In the data rows, 128 means zero.
Each pair is two rows. How far apart are they, by a hidden measure? 0 means very close, and 30 very far. Two or three weighted sums of its numbers give each row a place; it is the straight-line distance between the places.
[123 105 108 136 102 123 231 101 108 255]
[120 126 105 152 106 108 144 113 107 167]: 3
[119 115 101 196 103 113 155 102 101 165]
[145 111 104 113 166 112 118 147 121 112]: 19
[111 114 110 117 164 112 103  99 116 101]
[104 113 225 113 119 115 142 170 218 138]: 9
[112 117 192 195 144 108 111 169 191 108]
[131 141 157 111 112 173 181 187 186 182]: 20
[191 111 104 114 136 111 125 154 131 129]
[104 187 117 229 129 106 110 108 110 122]: 22
[109 156 134 121 105 118 118 105  98 121]
[160 116 105 133 124 130 133 104 103 133]: 9
[107 115 120 110 119 113 113 105 103 104]
[110 116 105 233 180 113 106  98 100 110]: 27
[151 115 106 135 108 200 125 103 105 126]
[111 111 108 138 173 113 115 189 145 106]: 9
[110 116 174 166 149 109 112 206 215 112]
[108 109 164 208 138 106 114 161 172 106]: 14
[125 129 179 136 106 116 106 127 141 110]
[104 155 106 118 163 113 152 220 160 147]: 24
[119 116 111 179 108 108 160 101  99 176]
[108 116 118 109 143 113 109 103 102 109]: 16
[110 140 118 110 157 112 106 105 104 102]
[153 107 108 108 108 221 205 117 126 206]: 10
[156 116 111 109 120 111 145 121 124 154]
[105 140 149 111 108 112 106 107 106 109]: 13
[111 113 120 121 158 108 151 146 175 137]
[108 116 123 110 130 172 205 112 150 202]: 2
[113 144 159 113 106 129 207 181 181 209]
[115 148 117 123 140 107 112 133 140 115]: 4
[133 113 105 108 102 165 155 106 108 156]
[194 162 116 114 108 122 112 113 111 116]: 10
[107 110 110 110 146 108 121 227 167 122]
[113 152 156 176 130 109 106 133 151 105]: 22
[124 107 108 111 136 111 162 163 142 171]
[172 113 115 111 102 200 156 105 102 152]: 16
[110 116 218 115  99 108 103 125 167 107]
[146 114 108 109 131 212 212 138 147 201]: 23
[134 193 105 182  98 129 137 111 107 147]
[106 117 158 117 142 110 109 101 101 109]: 21
[119 227 104 134 112 113 106 110 105 110]
[199 114 107 120 114 162 104 128 106 132]: 23
[106 109 199 121 129 110 112 220 220 110]
[110 108 125 151 192 108 107  99 106 104]: 8
[110 115 110 112 145 109 172 144 158 164]
[109 112 227 108  98 114 120 158 193 127]: 22
[163 164 113 109 104 132 120 106 107 120]
[175 194 106 117 129 111 115 109 104 102]: 3
[158 110 122 170 115 135 106 104 122 105]
[104 105 188 112 102 111 109 108 126 111]: 17
[113 109 130 116 102 136 179 103 106 191]
[112 112 124 115 207 108 104 104 100 102]: 14
[107 115 151 112 101 110 106 108 107 100]
[104 109 108 109 146 127 198 120 143 186]: 14
[115 178 107 112 117 111 107 111 109 107]
[111 118 107 117 140 108 129 147 152 126]: 8
[107 166 115 103 105 114 105 167 112 109]
[108 121 158 117 112 111 137 122 148 142]: 10
[128 112 103 163 178 111 119 130 106 118]
[105 109 104 161 216 107 110 164 147 104]: 4
[104 168 127 120 118 116 108 116 127 110]
[132 216 110 171 143 109 122 104 103 120]: 10
[105 108 204 158 100 115 108 123 161 107]
[107 115 156 119 105 107 105  99 100 107]: 10
[105 141 104 109 170 120 191 186 147 180]
[129 116 165 125 108 112 102 139 141 102]: 19
[108 169 104 191 173 113 107  98 104 106]
[115 120 104 158 201 117 103 165 110 104]: 12
[110 112 188 123 110 112 105 186 177 106]
[111 110 104 220 222 115 103 174 172 103]: 26
[108 112 107 108 219 116 111 159 134 103]
[138 114 107 107 126 116 147 176 151 161]: 11
[140 163 112 119 158 107 111 115 116 105]
[142 172 123 113  98 143 185 123 116 192]: 7
[124 124 106 159 123 110 104 109 108 105]
[141 155 108 109 100 164 167 107 103 168]: 9
[106 110 191 110  97 106 107 108 110 102]
[109 136 125 114 107 114 101 181 126 105]: 22
[102 112 103 111 175 114 119 206 156 126]
[105 205 109 108 103 109 109 134 103 100]: 22
[141 108 149 106 104 178 212 120 149 213]
[109 111 107 152 231 112 109 153 141 109]: 15
[216 111 107 113 115 141 125 121 113 132]
[111 114 180 109 102 109 102 152 144 112]: 9
[112 115 107 109 174 115 118 148 150 106]
[147 116 102 110 170 185 132 103 103 129]: 9
[116 111 102 146 107 117 200 106 107 201]
[114 116 107 110 103 113 111  99 106 120]: 13
[153 179 105 115 101 157 160  97 102 165]
[135 111 120 130 116 108 148 122 126 168]: 9
[121 126 103 157 191 118 106 129 138 108]
[124 116 104 110 118 150 184 104 109 185]: 13
[104 128 122 114  97 115 104 119 106 105]
[110 117 213 177 111 112 102 145 173 108]: 21
[137 147 121 173 129 116 117 127 135 122]
[108 170 111 169 104 111 104 103 101 106]: 9
[107 212 130 115 100 112 110 162 123 105]
[109 167 116 110 109 117 106 103  99 112]: 4
[108 110 168 107 106 109 108 101 101 107]
[110 117 106 118 216 105 114 155 131 108]: 19
[121 151 108 121 108 150 239 155 138 240]
[117 112 141 118 102 137 244 132 150 247]: 7
[107 115 132 152 141 113 113 155 162 110]
[114 108 103 106 169 112 129 135 134 116]: 8
[108 116 109 109 159 111 192 153 177 172]
[111 111 112 109 111 113 105 102 105 109]: 10
[131 109 122 162 104 109 128 138 128 130]
[109 124 176 111 101 115 140 112 132 146]: 17
[106 113 144 115 100 110 103 102 109 107]
[198 118 102 106 103 166 107 133 109 118]: 14
[110 119 183 107 119 115 206 171 208 211]
[109 113 104 113 165 106 127 222 158 119]: 10
[107 111 169 114 101 114 103 138 148 108]
[141 111 160 174 115 171 107 102 131 108]: 17
[187 122 113 171 100 167 101 102  99 100]
[110 120 113 103 124 110 106  98 107 111]: 20
[118 138 105 113 101 148 118 106 107 112]
[176 118 105 115 102 235 166  98 100 170]: 11
[110 114 157 165 170 116 106 234 202 106]
[114 118 148 211 170 116 118 183 183 109]: 13
[109 114 190 112 104 111 104 157 161 107]
[108 189 150 137 103 111 105 114 124 106]: 9
[106 112 162 108 126 114 197 218 210 199]
[108 113 244 108  99 111 110 151 203 109]: 27
[182 111 139 160 102 177 105 107 118 109]
[106 186 110 110 100 112 109 122 103 108]: 25
[149 115 103 121 102 168 167 106 102 163]
[204 115 137 126 100 204 107 107 110 104]: 16
[116 109 106 209 220 110 108 162 158 113]
[104 129 111 110 151 108 158 122 101 151]: 26
[163 120 104 111 110 153 109 111 108 108]
[162 114 105 128 103 126 129 108 104 127]: 4
[108 108 168 132 158 156 172 186 219 170]
[104 111 122 137 181 111 142 175 195 127]: 7
[110 114 108 106  97 114 153 101 101 146]
[114 247 111 129 115 110 103 124 101 106]: 6
[107 114 221 122 104 116 106 164 200 106]
[125 120 112 151  97 127 181 101 107 191]: 20
[112 116 133 208 117 109 131 130 128 134]
[108 174 112 137 119 111 110 135 107 100]: 17
[120 116 140 130 137 109 118 103 102 137]
[122 119 145 110  98 106 112 105 109 108]: 13
[103 111 189 108  98 110 101 101 124 108]
[138 111 111 118 130 110 112 173 138 113]: 21
[106 115 102 116 194 110 121 143 138 102]
[124 116 133 118  98 144 189 104 109 191]: 5
[106 120 156 111 106 117 108 103 109 106]
[134 119 176 110 120 111 104 125 142 111]: 10
[146 112 125 119 102 120 108 163 135 105]
[105 119 103 107 171 109 124 234 167 119]: 14
[240 115 110 107  92 231 113  96 102 112]
[113 114 173 110 103 114 111 103 105 105]: 14
[122 115 140 122 174 179 189 197 205 174]
[110 157 103 113  96 111 107 114 105 107]: 16
[121 112 106 119 131 112 106 166 102 106]
[108 118 220 142 130 107 111 179 214 110]: 16
[106 123 106 149 153 115 100 127 107 109]
[106 107 107 109 194 109 105 145 112 109]: 9
